V: [-81 -11 -40 -14  38  60  14  54 -84 -87  62 -22]
T: [ 38  60  16  51  60 -78 -81  10 -60  12   4  36]
L: [-74  87 -35   9 -62 -80 -26 -39  14  18  38 -37]
G: [ 80 -15  21  49  -5  22  32  72   7  37  78  76]
B: [-18 -95  44  48   3 -56  24 -21 -87   4  18  44]
[ 24 -21] | B
[-5 22 32 72  7 37] | G
[-95  44  48   3 -56  24 -21 -87   4  18] | B
diff L: [-74  87 -35   9 -62 -80 -27 -39  14  18  38 -37] | 7, [-26]
[-81 -11 -40 -14  38  60  14  54] | V
[38 60 14] | V
both L T:  | [38]

D: [ -3  21 -29  44 -15 -13  -8  39 -32  37 -36   6 -43  22  16]
J: [  5  -7 -31  75  23 -46 -14  36  36  16  54 -16  78 -25  -3]
C: [-23   4   3  16 -52  19 -57  12  -7 -53  -7  30 -16  51  -3]
W: [-10 -17  -2 -34 -68 -11   1  47  38  31  18 -97 -17 -14  18]
M: [-10 -17  -2 -34 -68 -11   1  47  38  31  18 -97  86  40   7]
[-31  75  23] | J
order: [ -3   4 -52  -7  16 -23 -53  30 -57   3  19  -7 -16  12  51] | C

X: [ 51 -55  29 -20 -69 -55  -7  75  34 -25 -64 -50 -25 -52  51  16  54  43
  60 -27  56]
E: [-33   8  10  40 -57  35 -82 -39 -64  34  54  16 -25 -25  51 -50 -52 -17
 -23 -38 -85]
H: [ 36  22  45  54  21 -26  29  61  60  -5  -2 -31 -25 -31  56   9  58  40
  62  26  21]
U: [-72 -47 -16  -3  20  14  26 -32 -39 -21 -29 -32   2 -21 -64  -8  -4 -63
 -46 -45 -76]
Z: [-46 -29 -72 -45 -21 -32  26 -39  14 -46  36 -21   2  -8 -76 -16 -64 -63
  -4  -3  20]
N: [ 35  11  26  26  31 -39  55  60  65 -21 -14 -37 -15 -27  42  10  44  32
  62  34  46]
order: [-76 -72 -64 -63 -46 -46 -45 -39 -32 -29 -21 -21 -16  -8  -4  -3   2  14
  20  26  36] | Z
both X Z:  | [-64]
order: [-31 -31 -26 -25  -5  -2   9  21  21  22  26  29  36  40  45  54  56  58
  60  61  62] | H
[ 34 -25 -64 -50 -25 -52  51  16  54] | X

Y: [ 30   5  -1  19 -12 -30 109]
Q: [ 21 -34 -13 -44  11  55   0]
K: [-27   3  43  11  -1 -59 -12]
A: [ 55  21 -33 -13   0  11 -44]
[43 11] | K
diff Y: [ 30   5  -1  19 -12 -31 109] | 6, [-30]
order: [  0  55 -33  11 -44  21 -13] | A
[-13 -44] | Q
both Q K:  | [11]
diff Q: [ 20 -34 -13 -44  11  55   0] | 1, [21]

Motud: [-12  19   8  -3  17 -38 -13  10]
gure: [102  74 -52 -43  12 -30 -52  17]
perir: [-20  14 -13  -3 -12  12 -44   7]
Nul: [ 61 -59 -70 -58  45 -27 -39 -30]
Fud: [ 91  72 -62 -34   6 -42 -51  36]
Tapad: [ 41  20 -59 -40  40 -34 -37 -46]
Mevu: [-10 -35 -37 -20 -15  -9 -44 -16]
buge: [  0 -21   1   9  17 -31 -18 -43]
both Tapad Nul:  | [-59]
[-20 -15  -9] | Mevu
both gure Motud:  | [17]

P: [-101   30   66   -6    7]
S: [ -40   -6   -2  -38 -101]
F: [66 26  7 -6 30]
diff P: [-101   30   66   -5    7] | 4, [-6]
order: [30 66 26  7 -6] | F
diff F: [66 26  7 -6 29] | 5, [30]
order: [  30   66 -101    7   -6] | P
order: [-101  -40  -38   -6   -2] | S
[-6  7] | P
both F S:  | [-6]

Met: [ 12  45  33 -91 -47  48  -8 -10 -18 -41   3 -30  27 -11 -34 -69  -3  19
  11]
pinis: [ 45  33 -34  27  12 -41  20  11 -47 -30 -69  48   3 -91  -8 -11 -10 -18
  -3]
vis: [ 38  35  63 -11  53  17  37  73  19 -35  -6  19  32  55  17  36  66 -21
 -58]
ber: [  4 -18  29  54   7  11 -22 -45  22   5 -95 -10  42 -32 -35  50 -83  35
  33]
both vis pinis:  | [-11]
order: [-47  11  20 -30 -91   3 -69  48  -3 -41  27 -34 -10  12 -11  33 -18  45
  -8] | pinis

kikug: [  4  75   5 -20  15  -9  23  34  18  31  33  -8 -10]
Kel: [-28  -6   3  -7 -56 -24 -23 -48  36 -14 -26 -28 -33]
geg: [ 25   7 -33  15  25   4   3  27 -14 -21 -46 -19  -1]
bov: [  5  35  10 -32  34  -7   2  -6 -41  57  30 -13  38]
gefu: [-16 -14 -27 -25  10  21 -25 -24  29 -26 -77 -30  15]
kur: [ -4  31  13 -25 -64   2  10  -2  42  -1  46   3 -35]
fimaz: [-21  76  -2 -33  15  25   3   7 -46  27  25 -14 -19]
ped: [  5   0   1  25 -21   0 -17 -16 -81  14 -16 -22  28]
both kikug kur:  | [31]
[  7 -33  15  25   4   3  27 -14 -21 -46] | geg
diff kikug: [  4  75   6 -20  15  -9  23  34  18  31  33  -8 -10] | 3, [5]
order: [ -1  25   7 -33  15  25   4   3  27 -14 -21 -46 -19] | geg
both bov ped:  | [5]

kizug: [ 72 -39  83 -48 -21 -10 -65  -6]
sabuv: [  52  -15   62  -35  -11  -79 -107  -13]
Kor: [-65  14  -1  23  90 -80 -43  -6]
nutep: [ 31  23 -60  26  45  33 110  10]
rute: [ 35 -78  90 -40   4  56  26  -4]
Zus: [ 49 -65 -15  37 -37   3  99  39]
Pamap: [ 49 -65 -15  37 -37   3 -60  39]
rozuz: [ 72 -39  83 -48 -21  27 -65  63]
nudi: [ 49 -65 -15  37 -37  68 -60  39]
Gul: [-71  26  79  -3  10  37 -79  36]
both Gul sabuv:  | [-79]
diff Gul: [-71  26  78  -3  10  37 -79  36] | 3, [79]
[56 26 -4] | rute
both rute nutep:  | [26]

sened: [  5  -6  29  -4  18  46  -9 -36 -15  44  23   2  14  37  21 -26 -52  33
  -1 -47  -1 -50  15  34]
did: [ 31 -33   4 -17  66  -5 -48 -40 -25  31 -10 -68  45 -11 -13 -40 -27  29
  52  33 -30 -16  94 -47]
kadud: [-50   4  19  -4 -25  54  14  -6  43  27  -6  37 -33  17  69  -2 -36  15
 -44 -66   8 -29 -39  78]
kasiz: [ 17  38 -13  13 -30 -12  19  19  -2 -31  17  19 -21   7 -12  30  35 -21
  12  37 -28  25  17 -16]
voga: [-22  42  28  22 -21  32  36 -22   8  17  41  61 -55  42  52  21 -47  41
  -2 -66 -19 -35   1  59]
dabeg: [ 31 -33   4 -17  66  -5 -48 -40 -25  31 -10 -68  45 -11 -13 -40 -27  22
   3   5  29  -5  17 -21]
ven: [ 26  -6   6 -33  59   3 -49 -32 -39  32 -14 -72  59   0 -22 -35 -33  22
  16  -3  13 -24  23 -15]
mari: [ 21  37  25  24   1  41  22 -32 -17  41  41  22 -16  46  23  -5 -42  58
  28 -51 -34 -50  44  25]
Zedo: [ 70  39   4  12   4 -44   8 -13 -74 -30  32 -15  23  23 -62  19  -1   5
  60  50 -29  -4  62 -57]
order: [-24  -3  22 -72 -14 -33 -49 -15   3 -22 -39  59  -6 -35  26 -32 -33  16
  59   6  13   0  32  23] | ven
[ -5 -42  58  28 -51] | mari

Zep: [   1  -12  -51   37  -12    2    1   -3  -28    7  -49  -38    0  -11
   19   -8  -50  -11  -19    3 -103  -92   45   -4  -12   -9]
rifi: [-18   3 -17  -7   2  14  44 -14 -38 -17 -23  -1 -19   5  42   6 -22  25
   6 -19   4   2  -5  43  10 -75]
pove: [ -8   7  21 -30  11   8  50  -5  -6 -12  16  24  -8   8  24   8  18  33
  20  -9  68  60 -37  56  18 -33]
tober: [ 60  -2  34 -17  13 -21 -36  41  57  -5  41  22  61  -3 -41  -8  39  -5
   6  59  54  48 -18 -34   4  81]
taka: [  3 -75   6  44  -5  -7 -17   1  14   6   5   4 -18 -19 -23  42   2 -22
  10 -17  -4  43  25 -14 -19  -1]
Mola: [ 61   8  -1   2  16  -3 -20  36   9  30   0   9  57   7 -17   5   0  17
   8  69   3   5   2 -21  14   9]
meveb: [-30 -50   6 -12 -13 -58 -28 -13  20 -15  10  -2 -24 -46 -27 -50  10 -35
 -14 -34  10  10  -5 -26 -21  49]
sumuz: [ -9   1 -26  31 -15  13  11 -10 -22   1 -28 -25  -9   1  17   4 -28 -13
 -13 -10 -66 -59  31   9 -13 -16]
leb: [-57 -55   7 -14 -16 -56 -10 -28  12 -28   9  -3 -50 -51 -14 -54  10 -34
 -13 -68  11   9  -9  -9 -21  36]
fof: [ 11   6  -4 -14  15   2   7   8 -10   1  -5  11  10   6   8   5  -4  27
  12  14  15  15 -11   6  17 -28]
Lagib: [  1  17 -23  30  -6  29  19  -6 -24   7 -26 -20  -2  17  25  20 -25 -75
  -5   1 -61 -55  28  16  -1 -41]
order: [  3  43   6  44 -17   2 -19   5  14  -1  -7   6  10  -5 -23 -38 -22 -17
   4  25   2  42 -18 -75 -14 -19] | rifi
[ 61   8  -1   2  16  -3 -20  36   9  30   0   9  57   7 -17   5   0  17
   8  69   3   5   2 -21  14   9] | Mola
diff sumuz: [ -9   1 -26  31 -15  13  11 -10 -22   1 -28 -25  -9   1  17   4 -28 -12
 -13 -10 -66 -59  31   9 -13 -16] | 18, [-13]
[ -9   1 -26  31 -15  13  11 -10 -22   1 -28 -25  -9   1  17   4 -28 -13
 -13 -10 -66 -59  31   9 -13 -16] | sumuz

lilo: [-35 -10 -10 -36  86 -22 -54]
bip: [-35 -10 -10  -6  86 -22 -54]
Nakup: [-34  31 -35 -93   5  41   1]
dag: [ -6 -55 -10 -22 -35 -35 -10]
rikik: [ 53  23  69 -39 -56  28 -64]
order: [-35 -35  -6 -10 -55 -22 -10] | dag
order: [-54 -22  86  -6 -10 -10 -35] | bip
both bip Nakup:  | [-35]

rudad: [  15   -6    5    2   71  -66   66   -5 -105  -28   -1   51   44   18
  -85  -55  -61]
Soso: [  15   -6    5    2   71  -66   66   -5 -105  -28   -1   51   44   18
  -85    3   -9]
deg: [ -40   -6   22  -30  -11   48   18  -85   44  -28 -105   -1   -9   -5
   51    3   66]
[  15   -6    5    2   71  -66   66   -5 -105  -28   -1   51   44   18
  -85    3   -9] | Soso
[  66   -5 -105  -28   -1   51   44   18  -85    3   -9] | Soso

Kamed: [-52  47  -5 -49  13   2   6  21 -56 -52  25  86 -24 -13  -4 -36  16 -67
 -58   5  26  -5  -2  12  38  -3  77   6 -21   5 -42 -28 -40 -13  39  79]
zova: [-52  47  -5 -49  13   2   6  21 -56 -52  25  76 -24 -13  -4 -36  16 -67
 -58   5  26  -5  -2  12  38  -2  77   6 -21   5 -42  47 -45 -13  39  79]
Mufo: [-62  63   6 -58  25  27  12  32 -57 -35  16  73  -8 -13 -29 -27  27 -55
 -59  12  24   0   2   4  41  -3  59  21 -25   6 -44 -24 -47  -8  23  60]
[-52  47  -5 -49  13   2   6  21 -56 -52  25  76 -24 -13  -4 -36  16 -67
 -58   5  26  -5  -2  12  38  -2  77   6 -21   5 -42  47 -45 -13  39  79] | zova
[-62  63   6 -58  25  27  12  32 -57 -35  16  73  -8 -13 -29 -27  27 -55
 -59  12  24   0   2   4  41  -3  59  21 -25   6 -44 -24 -47  -8  23  60] | Mufo
[-58  25  27  12  32] | Mufo

gunas: [-30  29  -5  40  -2 -25 -29 -41  26 -11 -44   8  41 -23 -12  19 -44  22
  17 -18  -4  27  44  38 -37  16  16  51 -10  26 -38  -1  18   3 -10 -45
   6  -9 -22  27 -13 -30   7   0   2  44 -15  -3  -8 -27 -32  13 -10   2
 -45 -20]
Sav: [-30  29  -5  40  -2 -25 -29 -41  26 -11 -42   8  41 -23 -12  19 -44  22
  17 -18  -4  27  44  38 -37  16  16  51 -10  26 -38  -1  18   3 -10  -6
   6  -9 -22  27 -13 -30   7 -12 -18  32 -19   4 -14 -18 -21  14 -21 -16
 -28  -9]
dafuv: [-14 -30  38 -27   6  21  79  -1  26  81 -19  -4  58  14 -18  -9  51 -57
  11  49  33  19  16  21  39 -37  -9  60   0  -3  14  -7 -10 -38  40 -12
 103  50 -28 -43  -2  -3  37 -86  -1  -4  12 -61  87 -14 -67  27  18  11
   0  -8]
[-14 -30  38 -27   6  21  79  -1  26  81 -19  -4  58  14 -18  -9  51 -57
  11  49  33  19  16  21  39 -37  -9  60   0  -3  14  -7 -10 -38  40 -12
 103  50 -28 -43  -2  -3  37 -86  -1  -4  12 -61  87 -14 -67  27  18  11
   0  -8] | dafuv
[-30  29  -5  40  -2 -25 -29 -41  26 -11 -44   8  41 -23 -12  19 -44  22
  17 -18  -4  27  44  38 -37  16  16  51 -10  26 -38  -1  18   3 -10 -45
   6  -9 -22  27 -13 -30   7   0   2  44 -15  -3  -8 -27 -32  13 -10   2
 -45 -20] | gunas

